F: [ 90 111 143 144 169 194 129 145 133]
L: [170 145 153 143  90 111 129 144 133]
K: [129 144 143 133 111 168 194 145  90]
order: [194 145  90 129 144 143 133 111 168]  K
order: [ 90 111 129 133 143 144 145 169 194]  F
order: [111 145 169 143  90 133 194 129 144]  F

B: [ 77 135 176 119 155  98 136  62  97  80 118  96 101 177 142 118 109 145
  91  94  89 106 106 134 120  67 126 159  81  94 153  99  76  93  98 128
 121  84  66  87 125  92 101  81]
N: [136  62  89  92 153  96  81 120  66 106  80 159  97  91  94  67 135 118
  81  87  98 126 101  84 176 134  98 119  99 142 106 118 178 155  76 121
 109  77 125  93 101  94 128 145]
G: [ 89 121  76 155  94 145 176 128 106 159 119  92 135  98  67  94  62  87
 136  96  91 101 142 118  66 120 153 170 102 144 103 109 130 161 103 154
 172  95 171  93  88  85  69 157]
order: [ 62  66  67  76  77  80  81  81  84  87  89  91  92  93  94  94  96  97
  98  98  99 101 101 106 106 109 118 118 119 120 121 125 126 128 134 135
 136 142 145 153 155 159 176 177]  B
order: [101  84 128  87 120  62 118  80 119  94  97  96 101 153  94 135  99  91
  89 106 176  92 106 178 121  98 126 109 136  93  98 125  76 159 118 155
 142 134  81  81  66  67 145  77]  N
order: [145 136  62  89  92 153  96  81 120  66 106  80 159  97  91  94  67 135
 118  81  87  98 126 101  84 176 134  98 119  99 142 106 118 178 155  76
 121 109  77 125  93 101  94 128]  N
order: [157  69  85  88  93 171  95 172 154 103 161 130 109 103 144 102 170 153
 120  66 118 142 101  91  96 136  87  62  94  67  98 135  92 119 159 106
 128 176 145  94 155  76 121  89]  G

E: [100 158 135 168 157 132 133 120 114 147 175 141 172 121 135 154 132 180
 152 138]
H: [ 82 157 125 144 150 113 134 140 118 152 176 123 140  85 139 160 124 162
 143  87]
Z: [151  93 130 146 106 133 117 114 128 147 104 161 100 113 123 167 161 113
  64 105]
U: [104 140 100 158 127 135 149 108 109 159 147 130 120  55 125 145  94 149
 144 100]
D: [157  97 143 134  87 134  82 131 143 170 100 128 120 111 113 148 159 107
  80 121]
R: [149  72 169 130 123 122 128 147 149 114  82  98 101 145 159  90 140 126
 148 133]
P: [145 107 114 159 104 121 133 108 126 143 122 158 102 114 152 162 150  96
  58 111]
V: [118 116 114 104 154  93  93 126 115  81 126 126 112 168  97  94 122 104
 162 160]
order: [121  80 107 159 148 113 111 120 128 100 170 143 131  82 134  87 134 143
  97 157]  D
order: [125 162 124  87 144 113 157 176 143 139 134  82 150  85 152 123 140 140
 160 118]  H
order: [115  81 126 126 112 168  97  94 122 104 162 160 118 116 114 104 154  93
  93 126]  V
order: [138 152 180 132 154 135 121 172 141 175 147 114 120 133 132 157 168 135
 158 100]  E

T: [127 139 114 207 171]
C: [132 186 100 183 121]
J: [134 146 133 177  64]
Y: [126  95 146 158 160]
S: [144 118 126 134 206]
order: [118 126 134 144 206]  S
order: [ 64 133 134 146 177]  J

Zadul: [141 119 140 167 176]
kuda: [141  99 140 167 176]
fimi: [181 188 141 173 130]
Vanim: [140 119 175 167 141]
komo: [ 97 134 109 131  86]
Tekaz: [100 154 132  93 118]
order: [ 86  97 109 131 134]  komo
order: [119 140 176 141 167]  Zadul
order: [167 140 119 141 176]  Zadul
order: [119 140 141 167 175]  Vanim

zetuf: [140 143 107 158]
Zimo: [145 122  99 168]
fut: [141 107 158 143]
nup: [121 184 140 118]
siv: [102  96 171  58]
godi: [140 129 106 147]
order: [107 158 140 143]  zetuf
order: [145 168 122  99]  Zimo

X: [185 147 165  76  83 124  88 181 153 183  91 112 170 186  66 157]
W: [147  85 170  73 177 153 157 165  88  84 177 134 168  84 183 177]
A: [ 78  76  72  96  87  87  94 140 160 167 173 171 146  82  81  65]
Q: [177  84 168 153 177 165 147  85  88 134 157 169 177  73  84 183]
M: [ 76 124  91 153  84 147 112 165 170 183 185  66  88 157 186 181]
order: [157  66 186 170 112  91 183 153 181  88 124  83  76 165 147 185]  X
order: [177 183  84 168 134 177  84  88 165 157 153 177  73 170  85 147]  W
order: [ 65  72  76  78  81  82  87  87  94  96 140 146 160 167 171 173]  A
order: [ 73  84  84  85  88 134 147 153 157 165 168 169 177 177 177 183]  Q
order: [181 186 157  88  66 185 183 170 165 112 147  84 153  91 124  76]  M

puvuv: [146 141 167 124 143  96 139 130 130 113 135 127  98 131 126]
dinev: [ 90 123 124 135 114  90 151 136  59 143 137 133 141 125 106]
dirul: [167 140 118 133 161 172 182 127 130 143 144 128 133 137 129]
Rer: [143  59  90 134 133 124 125 106 141  90 137 123 136 151 114]
Roteg: [132 114 174 134  82 113 106 127 114 131 134 121 145 119 124]
povit: [145 174  82 119 106 114 134 131 133 134 114 124 127 113 121]
order: [114 174 134  82 113 106 127 114 131 134 121 145 119 124 132]  Roteg
order: [121 113 127 124 114 134 133 131 134 114 106 119  82 174 145]  povit
order: [106 125 141 133 137 143  59 136 151  90 114 135 124 123  90]  dinev
order: [ 59  90  90 106 114 123 124 125 133 134 136 137 141 143 151]  Rer

tive: [120 103  91 158]
Sope: [93 83 96 94]
tuva: [160  94 167  99]
Lod: [117 106 164 150]
kaz: [164 118 106 150]
div: [163 168 178 134]
tun: [111 161  87  72]
lariz: [151 113 155 172]
tugig: [101 118 106 150]
puno: [178 134 162 168]
Zum: [169  84 141  62]
Veb: [115 132 179 193]
order: [134 162 168 178]  puno
order: [106 118 150 164]  kaz
order: [134 163 168 178]  div

voze: [ 53  81 104 155]
taban: [105  53 155  82]
laf: [ 53 154 104  81]
order: [ 53  81 104 154]  laf
order: [ 53  82 105 155]  taban
order: [ 82 155  53 105]  taban
order: [155  53  81 104]  voze
order: [ 53 155  81 104]  voze

neze: [189  70 200  95 111 130]
Mobub: [134 101 190  95  62  82]
savel: [147 134  48 165 169 152]
rabu: [130  70  95 110 189 200]
Dipu: [134 169 147 166  48 152]
reg: [123 116  45 208 150 103]
rutek: [ 59 151 127 183 163 138]
Vome: [ 95 134 100  62 190  82]
zubi: [147 134  48 165 169 162]
Gofek: [197 110 127 193 183 119]
fote: [201 206 168  72  60 104]
zofil: [109 152  77  52  62 148]
order: [ 62  82  95 101 134 190]  Mobub
order: [104  60  72 168 206 201]  fote
order: [134 152  48 165 169 147]  savel
order: [ 45 103 116 123 150 208]  reg
order: [110  95 189  70 200 130]  rabu

